(in the rows, 128 means zero)
The rows below fall into families. The same turns and mirrors carry the whole set onto itself and the rows of a family onto each other. For each named row, which other rows are in its family? Write them in the order they are listed.
These 16 rows form 4 families of 4 rows each.
Fefu: [160 108 124 101 114 110 142  97 120 126 128 139 154]
dal: [143 137 119 137 125 110 138  93 123 135 117 108 167]
tusan: [110 127 162 160 126 117 118 163 116 140 115 148 125]
Rak: [111 141 166 171 131 117 112 148 116 125 109 136 134]
sazed: [137 117 151 129 141 131 115 153 121 103 142 163 107]
Rere: [112 140 163 168 132 125 121 151 113 141 124 146 121]
dobul: [123 139 133 137 116 111 139  87 124 139 107 115 163]
lize: [138 130 116 123 115 101 133  96 125 140 108 116 166]
mov: [125 116 163 132 132 137 110 160 125 124 143 156 109]
maf: [118 114 143 138 127 118 113 163 114 114 144 165 112]
bipo: [149 116 119  96 125 124 143  91 129 116 139 142 136]
zaz: [153 120 118  95 120 120 126  94 134 124 138 124 150]
samud: [129 125 156 139 139 136 121 153 117 126 149 163 103]
Vad: [160 122 111 108 131 122 138  94 128 119 141 126 149]
roze: [102 133 161 160 117 122 102 154 119 126 131 132 121]
viga: [145 128 142 123 104 114 130  87 124 138 115 108 162]

Which other rows belong to the same family as roze? Fefu, maf, viga
Which other rows belong to the same family as bipo? Rak, sazed, dobul

The rows below fall into families. The same turns and mirrors carry the whole set onto itself and the rows of a family onto each other. For each named row, which other rows are in its family? Write them in the order they are listed.
These 32 rows form 4 families of 8 rows each.
kavob: [145 126 147 122 113 113 107 119 128 130 100  93 102 135 138 144 109 126
 116 149]
suti: [ 91 101 137 123 113 138 160 141 120 150 127 110 143 128 135 121 136 166
 136 152]
Kigi: [112 131 155 174 147 127 166 125 108 122 128 130 153 106 113 139 106 124
 144 141]
Kad: [ 92 143 135 140 149 129 110 147 137 131 118 129 132 108 141 155 116  99
 166 114]
dono: [107 122 150 137 147 142 121 119 122 132 128 149 118 101 144 164 126 104
 171 112]
bifel: [127 109 146 138 112 111 135  98 136 164 129 109 149 127 174 148 124 116
 140 115]
fidi: [148  90 140 142 136 123 144 134 146  93 101 105 139 140 110 130 128 114
 115 134]
Las: [139 126 158 163 144 153 166 111  99 126 132 142 151 131 114 134 105 132
 148 118]
poze: [145 107 147 130 122 110 104 116 123 122  93 111  93 147 131 135 122 107
 137 124]
zilo: [109 137 112 139 135 135 102 158 120 136 128 149 125 135 124 124 129  92
 103 121]
kolar: [ 98  86 137 120 134 121 162 145 111 112 124 115 145 132 147 124 125 158
 150 133]
Vugun: [112 135 103 142 144 138  97 147 118 143 135 145 128 126 137 129 109 117
  99 111]
lide: [117 145 165 155 149 138 148 115  99 126 126 139 152 119 102 152 107 146
 127 117]
fegap: [107 106 134 108 127 119 173 144 117 142 132 104 132 146 136 116 141 144
 155 140]
beb: [ 86 129 131 143 141 129 110 145 124 127 126 135 133  95 143 140 142 108
 160 107]
Kibe: [131 133 110 119 123 136  95 134 112 144 137 166 134 152 136 126 110 106
 116 126]
rabi: [132  83 118 121 137 139 152 149 149 110 121 119 130 143 103 145 125 119
 110 152]
gika: [133 146 100 141 134 149 113 142 110 138 133 157 123 130 139 107 130 111
 122 113]
Lus: [146  84 121 123 125 138 148 133 130 100 122  97 124 138 109 148 142 123
 111 121]
rofut: [128 150 109 139 124 141 122 114 151 129 119 146 159 141  93 130 115 150
 149 138]
puga: [137 130 169 160 129 134 153 102 110 129 139 148 161 119 116 130 113 144
 148 131]
zalel: [137 113 130 135 114 129 112 106 120 161  95 109  91 146 132 142 110 111
 119 144]
nuvip: [141 129 132 140 109 162 124 111 131 136 102 152 151 146  86 137 116 143
 144 142]
koden: [125 114 146 128 132 126 145 111 155 175 117 112 136 131 170 143 135 141
 122 116]
Pavol: [124 100 145 127 117 148 141 109 127 177 141 107 142 121 165 156 127 132
 119 118]
pufop: [142 127 113 130 109 162 126 117 124 134 123 138 162 137  90 134 108 140
 161 146]
Bel: [144  85 117 142 150 126 147 136 151 102 110 109 125 152 117 135 121 122
 117 115]
mep: [114 144 142 128 133 146 118 147 112 131 124 133 140  96 132 161 136  92
 164 116]
Zis: [ 89 102 136 111 118 125 154 152 114 146 140  99 138 129 133 142 117 156
 145 148]
Ziri: [114 106 143 121 108 128 137 116 139 180 152 124 134 131 161 147 142 128
 124 122]
pab: [152 117 136 128 124 121 114 114 131 130  94 100 102 153 140 123 105 107
 147 143]
neput: [121 122  94 147 114 153 122 128 131 133  98 140 170 140  97 129 113 143
 131 136]

Which other rows belong to the same family as pab? Kad, Las, Vugun, Pavol, pufop, Bel, Zis
Which other rows belong to the same family as Ziri? suti, fidi, poze, zilo, beb, puga, nuvip

The rows below fall into families. The same turns and mirrors carry the whole set onto itself and the rows of a family onto each other. For each named row, which other rows are in its family? Write them in the order they are listed.
These 40 rows form 10 families of 4 rows each.
rup: [141 130 114 136 140 161 181 132 126 163 173 146 108 170 146 145 101 143
 108 123 112 155 101]
lage: [113 105 120 123 154 165 172 100 102 158 167 111 155 114 155 130 131 131
 157 106 116 153 131]
gosuv: [136 123 120 131 143 154 191 158 113 134 182 128 118 174 123 153 111 142
 114 130 121 155 128]
lev: [143 115  85  98 126 167 130 114 106 165 129 124 167 111 120 152  97 144
  95  79  87 150 125]
fos: [128 131 123 126 151 161 173 145 129 147 181 119  99 170 132 153  97 138
 123 118 109 169 103]
fabof: [131 164 112 128 131 149 137 139 101 162 112  83 133 142 140 144  75  99
 109 113 127 158 136]
Boli: [124 152 120 139 141 159 157 151 121 155 171 129 112 168 127 159  99 156
 110 129 119 178 114]
lazen: [137 161 120 143 135 146 157 131 104 162 110  82 141 143 134 136  70 102
 117 120 127 147 132]
Lefoz: [122  92 129 140 149 137 156 117  95 157 161 109 154 109 127 140 130 126
 151  87  96 139 122]
Tufi: [160 162 121 138 124 145 140 138 110 159 123  87 136 167 146 145  84 123
 105 123 114 162 141]
lised: [117 114 140 116 155 167 166 117  99 178 159 125 155 114 144 152 122 148
 130  67  91 157 138]
sonob: [134 142 117 117 141 153 166 158 133 136 192 120 118 179 134 144 105 133
 110 113 113 157 110]
Tase: [129 130 116 128 151 153 182 139 122 144 176 134 115 173 111 141  88 142
 102 121 117 162  96]
sofu: [151 168 110 137 119 149 137 148 113 176 123 102 150 154 140 148  74 108
 101 118 112 145 140]
sez: [116  99 137 128 158 153 171 127 104 159 168 120 149 101 141 135 134 143
 147  92 105 137 125]
duta: [126 127 122 116 153 152 170 143 121 148 185 127 109 177 123 147  99 135
 100 111 113 174 107]
vavag: [136 123  69  81 146 165 146 130 119 149 147 143 170 112 121 146  94 132
  95 106 102 126 134]
raniv: [135 171 103 130 118 150 146 149 116 156 129  81 127 140 137 150  88  98
 122 122 123 150 148]
ketu: [116  91 130 114 158 155 171 128 106 133 156 112 151 120 126 136 137 140
 160  93 103 154 134]
vini: [133 105 140 127 160 149 171 112 107 154 158 120 156 117 123 148 142 127
 147  90  94 167 139]
Tarag: [123  88 136 130 142 151 179 129 102 156 165 106 153 105 141 139 129 126
 144  83 107 141 135]
razus: [117 127  88  87 141 139 142 121 109 152 129 147 170 122 109 144  99 139
 106 102  88 113 131]
reto: [135 126  78  85 149 158 134 127  98 144 138 131 176 118 119 148  99 148
  99 108  84 123 143]
saz: [134 140  82 100 139 156 125 119 103 141 133 150 183 114 119 145  88 131
 108 100  93 140 125]
moz: [133 120  75  86 152 166 145 111 117 123 127 121 163 116 126 140  94 141
  95 115  88 128 133]
Pema: [140 176 105 117 125 151 146 134 102 162 124  76 142 151 139 144  77 109
 104 125 123 146 133]
Muga: [145 165 116 142 120 152 150 145 116 158 115  76 142 144 130 138  79 116
 109 131 108 153 142]
begi: [122 118  79  84 127 156 147 134 118 148 132 140 173 112 118 141  87 136
  95 101 100 118 130]
Gepe: [113 110 115 129 133 167 181 159 119 149 166 114 100 166 131 130  87 144
 115 132 112 168 131]
logot: [138 152 103 139 122 156 140 158 116 153 115  93 159 150 142 142  76 107
 121 136 130 141 137]
rofi: [143 166 115 147 136 159 154 137 108 163 113  78 145 133 142 149  94 118
  88 129 118 140 128]
toso: [127  92 123 124 154 159 156 121 103 167 158 115 153 114 142 142 138 136
 166  94 103 153 132]
fubi: [140 137 130 142 142 156 174 160 119 154 174 128 109 164 121 163 117 146
 110 109 116 167 109]
tego: [136 100 127 125 160 162 171 126 106 158 162 104 155 101 149 141 133 118
 150  84 115 145 138]
Vuza: [119  93 125 117 147 162 167 132 104 146 141 124 161 109 148 138 129 142
 164  96  87 143 137]
bituf: [132 145 122 131 133 159 178 150 119 146 180 137 114 174 129 138  98 155
 120 121 116 164 105]
beni: [128 146 110 120 120 161 153 158  96 149 119  78 143 159 144 115  80 130
 100 125 133 146 135]
zaluk: [120 122  74  89 131 154 134 120  99 141 139 127 184 119 118 129  83 129
 117 113  93 131 146]
Gan: [129 112  79  90 126 159 148 124  93 144 146 127 188 112 117 136 109 146
 108 118  84 133 137]
kobu: [141 117  78  89 129 148 140 119 111 154 127 130 168 107 119 133  93 136
  99 110  91 117 135]

Which other rows belong to the same family as rup? lage, moz, rofi
Which other rows belong to the same family as Lefoz? sonob, raniv, razus
Which other rows belong to the same family as Gepe? lev, lised, beni
Which other rows belong to the same family as tego? lazen, Tase, vavag
Which other rows belong to the same family as toso? reto, Muga, bituf
Which other rows belong to the same family as Vuza? Boli, Tufi, Gan

The rows below fall into families. The same turns and mirrors carry the whole set onto itself and the rows of a family onto each other. For each named row, which other rows are in its family? Write them in the order they are listed.
These 16 rows form 4 families of 4 rows each.
Lepeg: [114 112 169 126 117 156 118 113 163 115  77 156 147 134 120 141 108 112
  92  81 125  98  74 115 127  94]
ref: [124 110 139 131 128 119 111 109 168 128  97 152 113 115 129 145 109  97
 100 135 118  99  87 105  98  96]
lege: [109 117 155 106 128 128 122 129 167 134  61 168 141 128 146 138 120 141
 126 101 131  78 117 149 113 134]
foga: [134 131 174 119 150 125 151 102 157 132  54 150 137 130 148 150 145 106
 176  93 144 107  74 140 141 113]
tubi: [121 111 136 116 124  97 133 123 167 123  91 160 121 122 141 147 124 109
 136 162 129  97 124 133  97 122]
bug: [136  60 156 155 106 145 144 111 166  80  62  88 106 167 128 142 130 114
 122 134 137 117  94 124 146 100]
topup: [131 119 167 137 155 139 130  90 157 133  61 135 109 128 147 157 149 107
 148  78 132 109  53 131 153 103]
nadi: [134  73 151 130 112 117 154 128 169  98  49 106 120 153 151 133 133 130
 158 150 142 102 131 146 125 130]
kabov: [109  85 166 141 101 149 139 113 156  75  89 133 125 157 118 164 144 112
 103 103 130 124  88 137 176 100]
zipiv: [121  93 133 128 111 114 146 117 165  89  97 143 101 160 122 163 139 109
 128 178 137 116 119 144 129 118]
kofut: [133 111 159 137 151 156 139  89 162 116  55 132  93 170 132 165 152 121
 145  97 147 111  59 150 161 111]
Rezu: [103  90 152 120 112 123 142 131 162  94  74 145 119 152 146 159 156 142
 137 124 136 103 131 170 161 140]
Mino: [123  91 136 145 115 135 126 103 165  94 104 136  94 152 110 162 124  96
  92 150 125 118  83 116 129  92]
nakuv: [137  92 158 127 126 116 130 124 171 131  46 118 137 117 158 116 108 122
 144 121 129  86 111 119  92 118]
manin: [135 125 165 119 146 142 161 101 162 115  48 146 121 172 134 158 148 119
 173 112 159 108  80 158 148 120]
nezo: [138  79 160 149 120 145 121 107 169 114  58 100 123 130 135 125 104 107
 106 104 122 102  75  98 113  89]

Which other rows belong to the same family as nakuv? bug, nadi, nezo
Which other rows belong to the same family as Rezu? Lepeg, lege, kabov
Which other rows belong to the same family as manin? foga, topup, kofut

The rows below fall into families. The same turns and mirrors carry the whole set onto itself and the rows of a family onto each other. For each named row, which other rows are in its family? Write them in the order they are listed.
These 32 rows form 4 families of 8 rows each.
nuzo: [149 120 164 177 165 120 135  82 126 116 140 112 161 128 156 159 117 140
 107 144 121 123 151 127 119 127]
tapu: [181 128 121 162 156 113 169  92 121 112 109 124 129 107 111 174 157 127
 108 118 117 104 159 127 110 121]
tet: [100 132 163 101 146  69 112 125 132 139 159 130 147 121 119 124 134 146
 112 139 133 112 123 136 126 154]
gibot: [152 122 155 144 147 128 139 119 142 103 120 133 128  93 120 152 168 122
 109  83 122 102 137 116  86 109]
bozer: [ 99 138 111 141 134  93 152 113 145 109 127 154 127 122 116 155 163 126
 126 150 131 131 108 134 157 120]
poge: [145 135 148 107 133  70 138 128 140 119 115 158 120 129  81 134 172 131
 111 118 136 117  97 120 131 136]
bag: [ 98 140 126 127 127 117 149 118 142  93 136 157 132 126 117 142 146 112
 123 154 118 123  96 128 143 120]
zafom: [171 120 165 129 158  94 128  95 104 134 126 109 158 110 124 151 131 150
 102 131 126  82 166 137  96 152]
fodum: [152 132 165 133 153 120 152 108 140  93 140 132 120  91 115 139 149 114
 108  98  98 112 154 108  90 117]
Diza: [139 139 129 107 134  73 144 131 123 102 110 163 124 122  84 132 166 120
 121 146 124  96 108 127 124 142]
pobam: [176 119 184 145 163  89 120  98 117 127 121 113 151 111 114 132 138 142
  91 114 124 103 154 123  92 156]
fozut: [126 140 119 114 133  74 143 131 138 123 119 150 119 113  78 133 171 124
 111 122 134 116 104 131 130 146]
pino: [131 120 169 145 152 127 129  84 124 123 149 105 164 107 157 155 117 145
 106 134 123 106 159 135 111 131]
buf: [134 122 167 160 160 133 128  86 125 114 155 127 136 130 156 159 119 129
  97 130 112 124 166 139 103 136]
Moruz: [197 126 140 153 151 116 165  91 121 112 104 131 132 132 109 179 154 132
 105 121 121 106 140 122 116 116]
kif: [104 134 156 115 135  82 101 124 130 119 150 156 130 128 125 112 132 131
 115 138 143 119 115 143 108 158]
difo: [166 119 129 163 153 135 158 105 125 104 105 134 136 123 125 188 167 126
 110 120 116  96 141 128 112 107]
tave: [140 120 155 170 155 119 128  82 113 113 136 115 151 120 159 170 119 142
 111 123 119 114 172 128 121 139]
kupod: [ 97 130 171 132 146  74 108 118 145 123 151 139 148 125 129 114 136 139
 113 139 137 134 108 127 133 147]
pav: [175 121 170 139 167  91 123  99 105 123 129 133 127 127 122 149 140 138
  96 123 117  97 178 138  85 157]
Tife: [114 127 137 120 151  75 131 111 115 141 143 132 154 150 125 159 134 150
 114 175 128 105 127 149 152 151]
fof: [121 128 132 133 141  87 120 108 108 123 125 159 139 161 124 152 137 136
 110 179 137 107 120 158 137 160]
kames: [142 128 155 152 145 129 149  92 146 102 125 123 127  80 120 150 159 122
 100  90 116 122 155 117 105 116]
fekob: [169 127 140 151 159 124 171  92 118  96 114 134 129 125 114 179 153 119
 103 139  92 101 159 123 119 119]
dufe: [125 132 119 132 143  63 122 121 105 133 130 142 143 154 117 153 132 143
 121 155 137 108 121 141 148 170]
pemip: [141 128 136 140 155  64 129 116 113 137 125 137 151 160 108 145 138 143
 107 172 134 112 109 141 144 161]
fesab: [ 96 130 126 136 139 110 142 135 153 110 137 156 125 134 120 160 171 121
 121 128 123 125  98 128 142 110]
Sor: [ 85 132 153 123 132  79 103 121 129 124 146 141 142 127 126 128 134 139
 113 127 137 127 117 131 143 164]
Keve: [167 122 163 143 154  99 119 100 105 127 128 111 144 111 121 147 127 139
  96  96 122 100 168 125  94 164]
Sapa: [119 137 128 140 133 101 153 110 149 108 134 156 129 145 122 161 152 130
 128 147 132 137  94 125 157 108]
nasu: [153 128 175 146 142 125 144  93 151  98 130 133 128  96 129 147 152 129
 111  89 123 128 138 106 104 103]
Fesi: [136 130 123 120 145  76 141 147 133 121 114 159 119 136  88 156 186 127
 116 124 127 101 106 129 127 131]

Which other rows belong to the same family as fodum? bag, Diza, buf, kif, pav, fof, fekob
Which other rows belong to the same family as pino? tet, gibot, zafom, difo, Tife, fesab, Fesi
Which other rows belong to the same family as pobam? nuzo, poge, Moruz, kupod, pemip, Sapa, nasu

The rows below fall into families. The same turns and mirrors carry the whole set onto itself and the rows of a family onto each other. For each named row, which other rows are in its family? Write them in the order they are listed.
These 32 rows form 4 families of 8 rows each.
bored: [160 120 131 117 132  85 114 114]
baze: [137 102 117 103 118 143 119 108]
vepir: [128 142 137 129 126  87 112  83]
nen: [131 138 125 123 120 133 105  73]
Bimon: [127 120 132 135 140  94 121 153]
Fimob: [138 134 133 142 122 149 106  85]
Ruzal: [158 106 126 124 133  98 100 126]
radot: [123 129 133 117 129 103 133 161]
Kag: [121 138 135 132 139  94 140 148]
dadaz: [134 147 129 110 116 146  93  94]
Toz: [143 129 116 126 112 143  99  89]
Vemun: [105 117 123 116 126 142 142 137]
Lud: [104 147 121 142 119 152 125 122]
fad: [149 106 114 123 129 145 100 127]
gemu: [153 116 131 106 123  89 114 135]
Sov: [156 112 119 100 117 135 106 126]
varut: [158 116 115 112 125 146 108 108]
zatul: [119 134 119 128 132 155 135 141]
dibap: [147 133 144 143 126 100 105  84]
mina: [113 117 136 118 130  91 142 138]
detil: [101 150 126 133 124 147 124  99]
Kima: [108 149 139 154 130 144 127 113]
Tes: [145 102 129 104 123  92 120 110]
Keso: [102 162 136 124 124 144 116 123]
pusom: [117 148 151 155 133  96 127 112]
lago: [ 98 156 139 139 130 101 131 107]
fum: [118 120 121 135 136 142 122 155]
rupun: [145 132 132 131 119  83 105  95]
por: [141 147 142 113 121  94  94  94]
sizuf: [109 162 148 127 128  93 117 124]
podov: [126 125 120 112 122 149 126 151]
lise: [106 150 136 146 126  91 130 129]

Which other rows belong to the same family as Bimon? Fimob, Ruzal, fad, dibap, Kima, pusom, fum
Which other rows belong to the same family as vepir? nen, radot, gemu, Sov, detil, lago, podov
Which other rows belong to the same family as Vemun? baze, dadaz, mina, Tes, Keso, por, sizuf

